Rows swapped in pairs by one turn or mirror: which row each one swaps with:
siza: -55; 399; 256; 159; -212; 203; 120; -95; 30; -164; -147; -8; 83; -154; -2; 96; 66
bag: -250; 44; 231; 182; -180; 47; -301; -231; 67; -308; -126; 43; 48; -107; -44; 180; -84
laso: -270; 83; -171; 221; -24; 326; 46; -12; 254; -291; 83; -111; 32; -154; -77; -74; -13
Tad: -47; 420; 181; 147; -145; 134; 94; -153; 95; -10; -45; -83; -11; -145; -117; 155; 116
bodek: -43; 37; 117; 509; -154; 194; 81; -315; -5; -187; -84; -172; -83; -227; -173; 61; 33
tafe: 26; 87; 132; 286; -173; 100; 38; -220; -9; -450; 98; -187; -239; -35; -135; 117; 122
Vab: -213; 23; 191; 243; -227; -21; 53; -142; -148; -274; -231; 213; 32; -75; -130; 100; 3
kinit: -371; 263; -237; 251; -122; 151; -147; -59; 96; -257; 46; -43; 36; -96; -130; 26; -128
kobir: -187; 99; -73; 19; -238; 238; 46; -63; -68; -171; -137; 52; 103; -98; -3; 237; 283
Lero: -164; -24; -112; 74; -85; 134; -120; 25; -99; -243; -10; -70; -219; -51; -34; 154; 238
Meki: -354; 342; 64; 129; 12; 90; -17; -182; -41; -309; 15; 59; 148; -266; -273; 130; 149
situz: -353; 23; 133; 194; 33; -39; -78; -60; -79; -319; 58; -93; -18; -151; -16; -145; 200
loke: -135; -7; 224; 130; 10; 171; 60; -177; 159; -279; 122; -34; 83; -122; -338; -72; 90
Seme: -163; 22; 84; 26; -228; -25; 115; -134; 125; -210; 257; -42; 7; -42; -212; 14; 185
Fof: -198; 22; -114; 214; -184; -24; 18; -1; -111; -134; 32; -166; -225; -34; -108; 168; 217
fak: -307; 90; 354; 217; -78; 43; -37; -209; 38; -134; 125; -212; 38; -132; -115; 49; 251
tis: -201; 119; 194; 211; -208; -54; -250; -220; 146; -284; -203; -28; 23; -154; -8; 170; -78
barok: -185; 278; 152; 185; -27; 161; -214; -165; -31; -308; 203; -48; 102; -61; -80; 156; -141
Guvus: -170; 50; 147; 223; -216; 54; -179; -303; -76; -253; 91; 74; 125; -255; 0; 177; -138
Mito: -260; 97; -156; 23; -189; 211; 93; -63; -78; -249; -121; 9; 10; -130; -14; 248; 286
nuf: -208; -29; 52; 181; -131; 190; 147; 19; 249; -365; 130; -139; -134; -225; -38; 275; 159
Puzak: -185; 266; -122; 176; -324; 1; 83; -386; -27; -335; -96; -57; -88; -178; -79; 77; 37
mopem: -238; -147; 29; 173; -234; 155; 93; -120; -58; -385; -49; -92; -118; -29; 38; 290; -87
bop: -246; -121; -67; 416; -40; 302; 118; -69; -7; -290; -208; 5; -40; -59; -50; 90; -9
zalu: -159; 187; -175; 235; -177; 406; 107; -154; 100; -105; 115; 67; 119; -199; -69; 75; 50
pufot: -174; 255; 244; 298; -199; 327; 117; -146; 2; -353; -181; 92; 81; -66; 83; 24; 82
Volad: 46; 124; 83; 49; -349; 304; 106; -249; 18; -201; -108; 48; 49; -134; -67; 114; 122
Desav: -338; 270; 237; 313; -248; 50; 42; -80; 220; -471; -47; -15; 103; -163; -23; 181; -35
pigo: -298; 273; -172; 318; -139; 174; -178; -92; 71; -261; 67; -62; 110; -59; -47; 84; -178
Suz: -340; 163; 184; 205; -192; 295; -12; 175; 127; -218; 3; 42; -6; -66; -254; 2; -9
dak: 30; 150; -34; 365; -15; 128; 144; -86; 13; -354; 115; -81; -79; -132; -298; 222; -16
vib: -329; 29; -132; 328; -34; 208; 147; -6; 212; -192; 142; -137; 96; -237; -199; 45; 49
nafun: -433; -81; 142; 346; -17; 85; 54; -115; 141; -245; 193; 56; 46; -30; -99; 187; 191
berod: -186; -69; 73; 339; -143; -69; -131; -187; -3; -332; 128; -167; 116; -265; 28; 165; 202
Vifo: -85; 52; -24; 346; -110; 144; 43; -99; 168; -374; -232; -180; -111; -342; -108; -2; 122
Nizen: -441; 52; 133; 205; -210; 112; -179; 71; 204; -253; -6; -107; -91; 8; -24; 85; 190
Mono: -172; 201; -81; 50; -93; 73; -172; -124; -45; -73; 90; -111; -71; -8; -6; 305; 69
tavek: -168; 61; 53; 290; -163; 96; -38; -384; -75; -179; 239; 55; 81; -277; -31; 195; -43
Tolok: -137; 80; 17; 446; -194; 80; 106; -96; 199; -148; -154; -47; -230; 56; -179; 149; 90
Dofe: -185; -19; 11; 251; -36; 71; 50; 31; -28; -122; 72; 40; -205; 5; -206; -91; -66
daro: -220; 209; 232; 341; -140; 239; 121; -129; -77; -340; -117; 161; 139; -158; 77; 6; 137
buz: -39; 215; 85; 383; -81; 64; 108; -33; 57; -116; -166; -137; 97; -132; -144; -137; 149

siza swaps with Guvus
bodek swaps with fak
Puzak swaps with Meki
bag swaps with pufot
dak swaps with Seme
Fof swaps with vib
tavek swaps with Tad

Rows swapped in pairs by one turn or mirror: which row each one swaps with:
vido: 17; -195; 100; -117; -353; 93; -55; 51; 96; 62; 109; 126; -31; -110; 183; 55; 147
megi: 101; -67; 222; -80; -96; 163; -17; 165; 49; 238; -28; -21; -94; -44; 139; 67; 219
pala: -57; -76; 239; -85; -222; 178; -176; 99; 8; 177; 142; 40; 79; -168; 24; -44; 44
rok: 17; -173; 190; -84; -201; 45; -70; 44; -17; 293; -46; 72; 14; -159; 166; -25; 162
dedoz: 32; -112; 205; 19; -231; 58; 39; 178; 53; 156; 75; -51; 17; -10; 36; -86; 282
sagak: 26; -25; 122; -64; -164; 160; 3; 176; -108; 168; 21; 57; -166; -16; -18; -42; 296
kuf: -46; 142; 49; 31; 61; 78; -100; 93; 97; -177; -73; 113; 118; -105; 91; -138; -243
ninos: -49; -60; -171; -59; 192; 75; 129; 16; 164; 127; 216; -10; -14; -129; 1; -25; -105
Tezom: 79; 166; 10; -72; 121; -41; -70; 89; 85; -58; -273; -29; -103; -22; 143; 13; -153
ril: -127; -226; 87; 180; -249; 46; -22; 199; 20; 210; 18; 26; 19; -119; -13; 67; 140
seg: 94; 80; 11; -34; 59; -178; -25; 39; 88; -171; -249; -107; -21; 8; 54; -15; -137
zuke: 38; -71; -67; 36; 50; 38; -165; -20; 30; -34; 222; 7; 82; 105; -67; 249; -58
Pogem: 3; 171; -58; -16; -30; -149; -3; 43; 61; -148; -196; -111; -36; -42; 22; -148; -177
benis: -80; 136; -81; -39; 38; 47; -23; -19; -79; -116; -237; 84; -150; -12; -19; -178; -108
mukiv: 12; -97; -80; 49; 7; 2; -229; -7; 3; 56; 242; -29; 78; 97; -72; 197; -21
tigik: -59; 118; -42; 26; 10; -167; 15; 92; -48; -172; -267; -48; 13; -79; 2; 79; -128
Zezam: -25; 24; -117; -71; -47; -196; -11; 11; 113; -57; -180; 170; 42; 21; 122; 102; -249
Gofu: -22; -203; 96; -57; -247; 95; 163; 56; 131; 232; 54; 167; 44; -38; 135; 125; 95
Luzi: 112; -135; -43; -17; 32; 7; -188; -22; 8; -15; 211; -18; 92; 117; -72; 226; 19
tud: -123; -176; 142; 46; -172; 97; -153; -34; 46; 145; 85; 106; -69; -164; -20; -85; 267
gage: -10; -54; -210; -51; 175; 142; 120; 11; 134; 88; 197; 26; 94; -107; -53; -32; -75
Gam: -114; 120; 46; -5; -1; -197; 112; 76; 177; -150; -185; -15; 33; -70; 22; -73; -171
naz: 33; -121; -29; 112; 34; 78; -84; -18; 34; 44; 258; 4; 90; 121; -59; 230; 13
sidof: -6; 219; -80; -3; 49; -17; -32; 96; -76; -125; -204; 38; -194; 20; 11; -91; -74
Girav: -11; -145; -36; 43; -52; 33; -145; 2; 26; 128; 291; -38; 10; 70; -64; 235; 32
mabip: -65; -138; 158; -22; -159; 62; 140; 200; -19; 202; -14; 5; 23; -158; -5; 53; 281
vuzi: -48; -75; -174; -116; 169; 108; 81; 35; 145; 157; 242; 36; 46; -136; -55; 11; -53
kimid: 28; -28; -236; -84; 226; 41; 99; 13; 150; -7; 124; 48; 86; -68; -61; -3; -111
pov: -58; 61; -75; 72; 35; 15; -82; -135; 77; -246; -175; 114; -35; -137; -19; -129; -92
Ter: -75; -105; 169; 8; -159; 161; -80; 95; -112; 143; -5; 122; -132; 41; -7; -85; 267
gat: -81; -211; 220; -42; -172; 40; -62; 90; 83; 121; 0; -54; -21; -106; 92; 51; 316
Favul: 25; 156; -95; -12; -6; 30; -20; -49; -21; -232; -181; 225; -84; -31; -3; -102; -27
bab: 34; 82; 17; 96; 18; -26; -3; -27; 40; -142; -270; 70; 15; -59; 231; -33; -196
kis: -73; 63; -36; -42; 72; -73; 26; -25; 130; -226; -265; -80; -36; -130; 101; -41; -109
Peve: -46; 29; -121; -57; -64; -94; -44; 46; 177; -183; -99; 165; -55; -108; 233; -65; -183
nim: -25; -55; -220; -137; 184; 11; 40; -14; 109; 135; 159; 1; 78; -107; -99; -2; -121
tuliz: -115; -29; 98; -9; -229; 81; -81; 36; -37; 201; 85; 176; -207; -99; 18; -57; 225
zizat: 36; -161; 233; -31; -137; 53; 100; 138; 110; 236; 39; -105; -70; -80; 89; -16; 224
Pedi: -28; -127; 280; -80; -289; -34; 55; 114; 86; 112; 24; -16; 90; -47; -28; 42; 208
beges: 2; -19; -168; 19; -46; -40; 36; 81; 34; -141; -282; 48; 124; -155; -81; -46; -177

Pogem swaps with dedoz
zizat swaps with seg
Gam swaps with Pedi
gat swaps with kis
ril swaps with beges
nim swaps with naz

Rows swapped in pairs by one turn or mirror: which row each one swaps with:
momi: 184; -34; -72; 164; -458; 21; 109; 61; 82; 266; -274; -330; 92; 136; 272; -45
bupu: 346; 150; 36; 65; -132; -6; 109; 152; -18; -27; 0; -193; 150; 93; 127; 72
Ravop: 95; -240; -15; 215; -124; -34; -171; -31; 170; 65; -358; -344; 39; -28; 246; 50
fosa: 137; -117; 74; 112; -388; 102; -160; -118; 200; -56; -61; -198; 201; -78; 394; 28
rer: 323; 115; 117; 84; -100; 2; -6; 163; -47; -12; -73; -236; 129; 182; 155; 141
biz: -42; 35; 122; 181; -50; 3; 92; -51; 294; 12; -168; -215; -27; 155; 23; 220
Nit: 145; -1; -2; 318; -308; 177; 72; 108; 308; 71; 97; 28; 8; 173; 321; 11
fevok: 179; 21; 110; 285; -285; 188; 93; 121; 295; 136; 106; 26; 46; 70; 304; 47
golut: 212; -174; -2; 181; -129; -206; -23; 48; 277; 140; -314; -390; -82; 152; 362; 204
fuvag: 146; 240; -29; 247; -86; 10; 89; -209; 287; -77; -63; -80; -17; -29; 231; 155
gumug: 228; -27; -94; 89; -430; 20; 101; 197; 62; 179; -315; -282; 64; 114; 289; -26
para: 139; -12; -78; 70; -465; 70; 113; 95; 75; 184; -271; -286; 142; 118; 307; -20
zib: 193; -51; -76; 115; -400; 66; 131; 151; 82; 217; -357; -318; 103; 104; 247; 19
mudob: 128; 156; 109; 230; -113; -45; 204; -67; 260; -198; 88; -191; 13; -15; 299; 166
Viv: 202; 31; 45; 241; -238; 228; 86; 181; 235; 145; 126; -46; 109; 160; 318; 96
pomus: 186; -269; -89; 343; -153; -1; -104; 30; 278; 0; -337; -384; 119; 9; 272; 70
Nom: 361; -45; -34; 258; -248; -163; -85; -29; 90; -71; -294; -407; -6; 19; 405; -31
Rar: 424; -96; -128; 220; -288; -210; -87; 9; 106; -5; -292; -282; -45; 28; 388; 94
rofo: 81; -192; -172; 183; -127; -6; -176; 61; 395; 15; -192; -396; 11; 71; 249; 167
pesur: 105; -268; -145; 273; -217; -89; -87; -65; 169; 34; -292; -413; 22; -25; 299; 114
Sor: 207; -103; -129; 11; -219; -232; 9; -38; 254; 58; -261; -278; -98; 79; 448; 132
Vap: 123; -64; -112; 153; -424; 44; 67; 178; 60; 222; -261; -323; 56; 136; 284; -54
ritak: 238; -174; 10; 46; -414; 85; -59; -118; 177; -44; -39; -132; 142; -37; 450; 54
fasok: 115; 277; 73; 306; -212; 27; 130; 43; 318; 47; 65; -63; -69; -28; 300; 142
rato: 70; -20; 120; 401; 37; -15; 107; 21; 156; -67; -34; -139; -15; 110; 111; 241
Fami: 317; 75; 113; 85; -111; 34; 60; 153; -57; 42; -15; -191; 186; 148; 158; 135
vuv: 72; 183; 5; 217; -41; -137; 138; 30; 338; -80; 67; -96; -6; -31; 230; 72
tisek: 188; 223; 98; 313; -92; -55; 186; -48; 267; -63; 59; -197; 41; -121; 256; 149
Dubok: 153; -12; 73; 326; -238; 259; 91; 162; 300; 111; 69; -21; 84; 83; 295; 98
zit: 147; -183; 29; 96; -401; 108; -99; -55; 136; -29; -61; -183; 246; -52; 406; 41
rus: 135; -327; -113; 288; -111; -39; -3; -21; 396; -143; -189; -249; 18; 55; 326; 99
Fuz: 234; 46; -154; 99; -385; -113; 15; 109; 177; 105; -309; -322; -106; 67; 468; 146
Vages: -49; 70; 126; 386; -87; -106; 93; 54; 398; -71; -49; -201; 50; -41; 197; 77
dezi: 318; -87; -88; 113; -271; -141; 56; 3; 193; -53; -287; -368; -42; 36; 524; 227
dufeb: 260; 100; 238; 391; -100; -32; 50; -92; 188; -158; 8; -94; -20; 65; 321; 70
nemav: 89; -14; 96; 327; -263; 203; 92; 153; 227; 158; 101; -31; 32; 163; 293; 55
bon: 130; -55; 216; 394; 11; 38; 121; -38; 217; -18; -187; -152; 69; 133; 82; 178
Duvat: 158; -52; 47; 268; 43; -123; 197; -83; 222; 25; -188; -267; 10; 109; 9; 95
Vaguk: 204; 13; -138; 138; -409; -9; 115; 107; 85; 214; -273; -268; 22; 198; 214; -75
Pef: 56; -60; 187; 332; 76; 52; -33; 75; 177; -70; -124; -112; 20; 75; 121; 147
tazev: 156; 18; 55; 363; -274; 186; 106; 215; 253; 51; 101; -40; 72; 177; 327; 64
gaz: 204; 148; 149; 377; -195; -87; 97; -70; 202; -142; -10; 7; 3; -50; 215; 75
Sonom: 300; 36; -260; 114; -149; -71; -51; -18; 210; -88; -301; -281; -69; 85; 416; 197
fev: 332; -63; -128; 54; -215; -156; 33; -53; 179; -6; -170; -468; -25; 28; 448; 153

Fami swaps with zit
tisek swaps with dezi
Sonom swaps with fuvag
Duvat swaps with rus
dufeb swaps with Nom
nemav swaps with Vap
gaz swaps with Rar

